One vector is turned by the same rotation once a step. Each row is the vector after some number of steps, and that number follows the row.
The counts run from 0 to 318.
[-12.1   0.2 -22.2 -13.8  -2.3 -25.0 -22.6   0.8  -7.1  -4.1   6.5  24.1
 -18.5  -4.2  40.6  14.5  18.8 -12.9  -5.1  14.2 -28.3  33.0  -4.7  35.3
 -53.4  -5.4   8.8  -9.9 -29.2 -45.5  15.6  -5.0  -1.1 -36.2  -8.2] : 208
[-29.1  25.1 -18.2  12.1  -6.9 -27.0  -8.4  17.3 -37.2  19.6   5.2 -50.3
  13.7  -8.1 -22.4 -26.5 -10.7   0.5 -20.7  18.4  15.6  10.9 -40.6  10.6
 -42.6  -3.3 -27.9 -10.5 -16.3  12.0   0.7 -17.7  10.0 -12.3 -17.7] : 309
[ -3.0  18.6 -16.4   9.7  23.7 -29.2  -9.8 -20.7 -13.4  37.1   7.0   9.2
 -25.4   6.9   6.5 -16.8  23.9 -30.4 -26.8  41.2 -11.8  17.0  15.2  27.9
 -56.2 -14.0  18.1  -9.9 -13.8   0.3  11.2  29.1 -21.6   0.2  -1.3] : 93
[ -3.8  12.7  -8.9  -8.3  -4.5   6.2  -9.1 -28.5 -20.3  32.3   3.1  -4.7
  12.5  10.1 -10.0 -32.3 -15.2  -6.8 -25.6   3.9  -7.2  -5.4 -32.3 -13.4
 -53.4 -36.3  33.1  -9.8 -28.4  27.6  35.2  29.0 -21.3 -19.4  18.3] : 259
[ -6.6  25.8   2.7   3.3 -26.5 -23.5   7.9  12.5 -12.9   7.5  -6.9  14.0
 -12.4   8.6  12.8 -11.9   6.5 -16.7 -18.0  45.4  18.7 -10.4 -20.4  -8.7
 -69.6   2.0  16.9 -11.8 -20.0   4.9  45.4  13.5 -12.8  -6.4 -39.1] : 222
[ -5.2  17.8  -2.4 -14.8  -6.3 -41.1 -14.8  -7.5   0.4  32.6  -9.7 -23.6
  -7.7   1.3  16.3   5.6 -36.7  -1.0  26.6  27.2 -10.6 -31.8 -54.1   2.5
 -47.9   4.9   6.3   5.6   6.0  14.3  12.9  34.0  26.0  23.0  25.4] : 173
[-11.4  14.5 -32.5 -15.9   6.1 -11.8  -7.7  10.9 -21.5  37.8  22.4  -1.2
  40.6 -25.7  -7.1   7.3 -15.0 -35.6 -30.6 -15.5 -20.6 -18.4 -62.4 -10.7
 -22.9   2.6  10.6   0.0  14.9  26.4   0.3 -20.6 -12.6   9.9 -16.1] : 66
[-10.4   2.1  -2.6  -4.1  32.9 -23.5  -4.2 -40.4 -33.2   6.0   4.2  12.8
  18.9 -41.8  48.7   7.8  -5.7  -9.2 -26.0  20.2  -4.8   6.3  11.6  32.0
 -29.6 -20.0  12.9  -5.4   6.9 -31.2  35.3  -0.8  -8.9   9.6  24.1] : 84
[-42.9  22.3 -25.2 -25.3   0.9 -30.1 -17.3  11.1 -12.1  15.7  36.1  43.1
  31.8 -24.1 -22.9  28.3  13.4  -1.0  -9.6  20.4  27.9  -2.5  -9.7  35.6
 -14.3 -22.8  21.4  11.6   6.2  -9.6 -13.3  -6.8  13.2  12.5   5.1] : 150
[-15.9  11.6 -21.4  -6.6   3.9  -4.4  15.9  14.8 -25.5  32.1 -19.7   8.2
   7.7 -15.0  56.8  27.1 -18.2   5.3 -16.8  34.4 -32.7  -1.9  -8.9 -14.2
 -47.0  -4.1  21.3   7.4  13.7  12.7  24.1  -8.8  13.6 -28.6   2.6] : 215
[-23.5 -23.4   0.3   0.2  17.9 -26.2  -5.5  -4.7 -32.3  35.8  32.1  22.8
  21.8  -8.5  25.2  11.1 -38.8 -10.1 -27.4 -16.3 -39.7 -26.9 -31.3 -10.7
 -20.8 -19.1  -9.0   6.1 -12.2   2.9  36.9   1.1   6.8 -23.6  17.5] : 244
[ -3.4  47.1  -7.2  20.4  13.7 -19.1   4.8  23.0 -11.0   9.1  31.5 -26.0
  29.0  -6.8  11.0  16.1 -21.8   2.8  -6.8  23.5 -19.3   0.0 -35.7  43.8
 -35.1 -12.5 -13.0 -17.3  12.5  28.9 -23.6 -28.1  -7.4 -24.5  10.1] : 25
[  4.5  13.7   8.2 -27.1  -5.6  -6.9   5.7 -15.1  -2.7  20.6  36.4  -6.6
  53.3  -9.8  23.3 -26.5 -10.6  -7.7 -25.2  -0.2  28.0 -10.1 -10.4  22.1
 -31.4 -34.7  41.2 -28.0 -29.9  -8.2   9.3  17.5 -11.9 -21.7 -11.8] : 275
[ -2.5  38.4 -36.5  -4.0  -8.0  -2.3  18.3 -12.5 -23.1  30.8   4.0 -26.8
   1.1   1.3  31.8 -10.5   1.3 -27.7  -7.4  25.0  -5.7  23.8 -34.4  30.6
 -33.2   8.8  13.3 -16.0  26.5 -37.3  14.4 -19.7 -10.8 -11.9  11.4] : 55
[-24.1  21.9 -17.3 -10.4   3.1 -11.8  22.0  -1.0 -17.4  47.2  17.6   8.3
  36.4 -33.1   0.7  45.3 -23.7  -4.8 -22.0  17.7  12.1 -22.0 -22.3  14.6
 -12.2 -14.3  25.3  -8.5  19.5  45.1   3.0   1.5 -19.0 -16.8  26.2] : 21
[ -9.6   2.9 -33.9 -19.3   4.6 -47.3  12.0 -17.0 -24.4  17.2  16.7   1.7
 -12.1 -11.8 -19.1  -4.6 -11.5 -17.6  -6.8 -19.7   5.7   8.2  -7.0 -19.4
 -69.2   2.4   3.3 -10.0 -18.4  12.6 -14.8  29.8  39.4  -6.3   9.0] : 3
[ -8.9  18.9 -14.8   3.0  -6.9 -27.1  31.4  28.3 -36.1  46.3 -18.4 -17.1
  15.1  20.1  20.5 -25.6 -36.3 -12.5  -0.4   4.9  -1.1   6.7 -29.4  27.3
 -37.9 -22.6  27.3  -5.2  18.5  21.6  -7.7  27.0  -4.4  -2.0 -19.6] : 185
[-28.8   0.4 -48.5 -22.1  -2.5  -7.8 -30.6 -20.6  -2.1  58.4  15.9 -14.0
  15.6 -13.4   6.8  15.5  -1.1 -12.6  -7.3   6.6 -41.0  -4.1 -26.3  -7.7
 -22.7  23.3   3.4   4.8  20.9   7.9  14.2 -18.3   6.6 -23.9  28.0] : 50
[  5.1  27.0 -11.6  20.2  10.4   0.3   8.3 -16.4 -22.7  43.5  10.7 -15.8
 -12.8  -7.8  39.0  34.0 -19.9  -4.4 -16.5  18.1  -9.0  16.3 -14.9  32.8
 -45.7 -17.1  -5.2 -13.9   6.5  -7.0 -16.4  -9.3  16.2 -30.4  53.7] : 9
[ -2.9  -1.4 -23.8   9.1  -8.0 -38.5   5.5   6.4 -15.2   1.5 -15.1  -9.8
  31.1 -14.3  40.4 -38.4 -21.4  -9.9   1.2  -6.2 -12.4  22.8  11.4  31.6
 -51.9 -42.6  33.9  -0.8  -5.1  -6.2  -3.5  -4.1  37.6  -9.4  -6.5] : 201
[-21.9 -25.2  -9.7  -0.6 -10.0 -36.1 -20.5 -27.6  -8.5  44.4  26.5  10.4
  22.0  -2.9  -8.8 -16.5   5.9 -21.2 -16.5 -21.4 -12.1 -23.8   5.8  18.4
 -37.3 -37.8  -7.6  18.8 -31.5   6.5  16.7  16.4  40.8   8.3  14.5] : 242
[-45.6   8.2 -19.3   5.3  12.4 -62.8  28.7  31.2 -22.3  19.7   3.1   7.7
  25.4 -30.3  -6.0   8.8 -18.2 -28.6 -25.4  -3.6  12.9 -14.7 -29.5  -5.8
 -12.5 -10.9   6.8  -8.3   6.3  -0.4  -3.0   4.5 -33.9 -32.1 -13.0] : 314
[ -2.8  11.2 -18.0  12.6 -10.1 -44.6  -5.9  28.4 -14.2   0.1 -12.6 -17.3
  27.5 -29.7  41.8  -6.7 -32.2  -4.3   7.4  -3.6 -43.7   0.7 -16.9  11.6
 -47.2 -20.8  27.7   4.9  -0.5  10.6  -6.2 -16.3  54.0  -6.8   9.1] : 202
[  2.7  -2.7 -30.3 -22.5  29.8 -21.2 -18.5 -37.8   1.5  26.0  29.3  17.4
  13.8 -37.8   8.5  -3.1  13.6 -39.5 -18.1  -6.9 -28.0   6.3  -4.7  39.9
 -40.5 -17.1   2.5   8.6 -14.5  -5.7 -11.6   1.0   5.1  16.0   3.3] : 80
[-38.3  11.6  15.4  19.4 -25.0 -25.8 -20.3  24.7 -25.4   7.1  12.8  11.6
  42.6   4.7  26.9  29.5 -10.8  12.2 -16.7  10.0  -5.4  14.1 -42.5  45.6
  -7.2 -18.2   7.2   5.3 -10.3 -24.8  14.0 -14.7 -26.4 -13.1  -6.6] : 191
[ -9.2  36.0   2.5  19.3   7.4 -60.8  10.0  24.4 -15.3  27.0  24.4   6.1
  12.5  24.6   7.2   2.1  -7.2 -15.0 -31.7  19.3 -11.7 -27.9 -10.3 -17.6
 -18.6 -11.7  32.5 -17.6   9.8   6.3   3.7  29.4 -37.9  -0.3 -23.3] : 107
[  1.3  15.4 -15.9  -2.3  16.6 -47.5 -20.9  17.3  18.0  11.2  25.8  -1.9
  10.7  -5.0  11.6 -44.7 -30.8  -7.3  -2.8  20.0   4.9 -16.0 -16.5  15.2
 -56.6 -26.2  -9.3  -6.8  11.5  15.9 -35.7  10.8  32.8   4.6 -19.4] : 156
[-31.2  36.1   4.7  14.3 -34.6 -23.8   7.4  -7.5 -24.1  -0.6   9.3   9.3
  36.9   3.0 -18.6  -8.2  11.2   1.5 -23.8  12.4  38.4   1.7  -9.4  -1.0
 -41.7 -34.1  47.2  -5.6 -19.2  13.8  22.9   1.3 -14.2 -12.0  22.4] : 267
[-25.5   8.7  -5.2  33.1 -33.9 -41.4  -8.5  17.5 -26.0  40.2 -14.9  -9.6
   9.1   4.1   6.7   5.5   7.8 -12.0 -57.3  20.3  19.3  18.3 -30.4 -15.5
 -21.3   6.1  13.0 -11.2  -9.1  13.1  13.6  -4.5 -10.7   2.4 -21.3] : 61
[  0.3  32.2  -9.5 -25.5   4.3 -16.0 -11.1   7.8  13.7  31.8  50.2  -0.2
  40.8  -4.7   3.7  29.0 -15.2 -14.2 -14.2 -11.8 -20.4 -33.5 -38.2   3.3
 -22.2 -16.5  29.3 -10.3 -12.2  27.9 -14.2  -0.9  -7.0 -32.1  -4.4] : 273
[ -6.0  28.8 -23.7  -2.2  11.1 -36.9 -16.1  -5.2 -40.4  -5.0  63.7   5.0
  15.6  24.9   2.7 -16.3   3.5  -2.8  -9.2  -8.0 -23.0  19.6  -9.3  32.0
 -16.1 -14.9   0.0 -13.5  14.6 -51.8   6.9  -6.4  19.6  -3.2   0.0] : 117
[-36.7   2.2 -43.2 -17.9   5.3 -43.7  -6.3  -9.9  -1.7  28.7  30.5  -8.7
  53.3 -23.1  -4.8  22.4  10.8  -9.9  -2.4  -5.4 -19.1  -2.9  13.5  37.4
  -7.1  -6.2  11.3  -1.5  -3.3  -5.6 -18.9  -7.5  10.7 -25.7  14.2] : 34
[  8.8  33.3 -17.8 -11.8  -7.2 -25.8 -12.8  19.4  10.9  26.5  37.6 -19.5
  24.7   3.3 -15.9 -12.5  -3.0  -7.7 -13.4 -12.9  -7.5 -22.1 -23.5  -8.0
 -53.6 -26.2  34.0  -9.0 -27.6  43.6 -25.9  12.2   4.6 -17.7 -15.5] : 272
[-36.3  -6.2 -37.0   0.7 -15.2 -35.4 -21.1 -21.3 -18.2  53.4  -3.0 -15.9
   2.6   8.9  26.9   2.0  34.4 -12.2 -29.6  24.3  -3.2  33.0  17.8  23.7
 -28.8   7.1   5.5 -10.4 -14.5 -42.6   5.6   7.4   2.0 -25.7  19.7] : 47
[-19.8  46.6  -5.7   4.5  11.7 -15.8  -2.6  -9.6 -52.2  13.9  24.7 -12.9
  23.0  25.4   6.6 -26.2  19.6  10.0 -20.8  48.6   0.2  14.3   8.9  34.1
 -38.3 -16.0  -1.2  -8.2  18.6 -13.0  18.4 -16.8  -1.9  15.0   9.8] : 101
[-39.2  -5.0  -7.4  -2.6  -7.0 -55.8 -13.2  21.7  -8.4  14.1  11.9  41.0
  30.1 -18.6   2.6 -15.9 -25.6   0.5 -34.6  14.6  29.9 -13.6  -4.0 -15.1
 -31.7 -25.8  22.7  -4.3   8.5  31.8  -6.1  11.2   4.6   1.5 -15.7] : 152
[ -2.0  26.1 -13.7 -21.9  27.4 -39.0 -23.2  18.7  19.5  14.4  39.1   4.4
  18.8 -21.2  20.6   0.7 -33.5  -2.7   6.9  12.9 -10.7 -36.3 -42.5  13.1
 -36.9 -14.7  -4.6   3.2   6.5   6.1 -23.9  10.3  21.8   2.6  -7.5] : 157
[ -2.7  34.9 -27.1   3.2 -21.3 -16.7 -10.6  14.2   3.1  22.7  37.5  -6.7
  19.3  23.3 -10.7 -21.7  19.2  -9.2 -18.9   1.6   6.7   7.9   4.1  25.2
 -55.3 -38.9  30.8 -15.1 -31.9  23.7 -34.3   6.6   2.6 -24.2  -2.1] : 271
[ -3.4 -15.7 -14.1   6.2  14.8  -7.4  12.8 -31.8 -39.8  17.9  23.2   5.9
   8.7   1.0  23.9 -45.2 -22.8  -7.3 -20.5  -6.5 -13.1   3.0  -5.5  27.9
 -51.9 -36.1 -13.8  -6.8 -16.8 -23.9  32.6   8.5   9.8 -25.0   9.3] : 246
[-14.1  10.7 -23.3 -18.1 -26.3 -23.1   0.1  11.8  -8.5  52.6   0.2  -6.3
  22.1   3.8 -14.9  -0.1  28.5 -21.2 -15.1  24.3   5.8 -27.6  -8.0   7.5
 -48.2 -21.3  16.2  13.9 -27.0  21.9  17.7  14.8  32.7  18.7 -35.0] : 226
[ -2.2  16.4 -22.9  -6.1 -10.4 -79.6 -15.2  -2.9 -24.2  -6.2  42.9   4.6
   9.3   0.5 -21.4 -11.9 -13.5 -17.7  -1.0 -26.1 -19.7  -5.3 -21.9 -20.9
 -30.4   3.0  24.8  -8.4   2.0  -9.2   7.6  20.8  32.6   9.1  -6.2] : 119
[-33.2   1.6  15.1   8.1 -34.5 -28.4 -14.6 -15.9 -37.1  41.0 -25.3 -14.9
  -1.4  17.6  18.3  -9.1 -12.1  18.9  -5.1  42.4  29.8  18.0 -24.3  32.9
 -41.7  -2.9   3.2 -10.4 -14.8 -17.3  32.2  29.8  -1.2  10.2   5.1] : 176
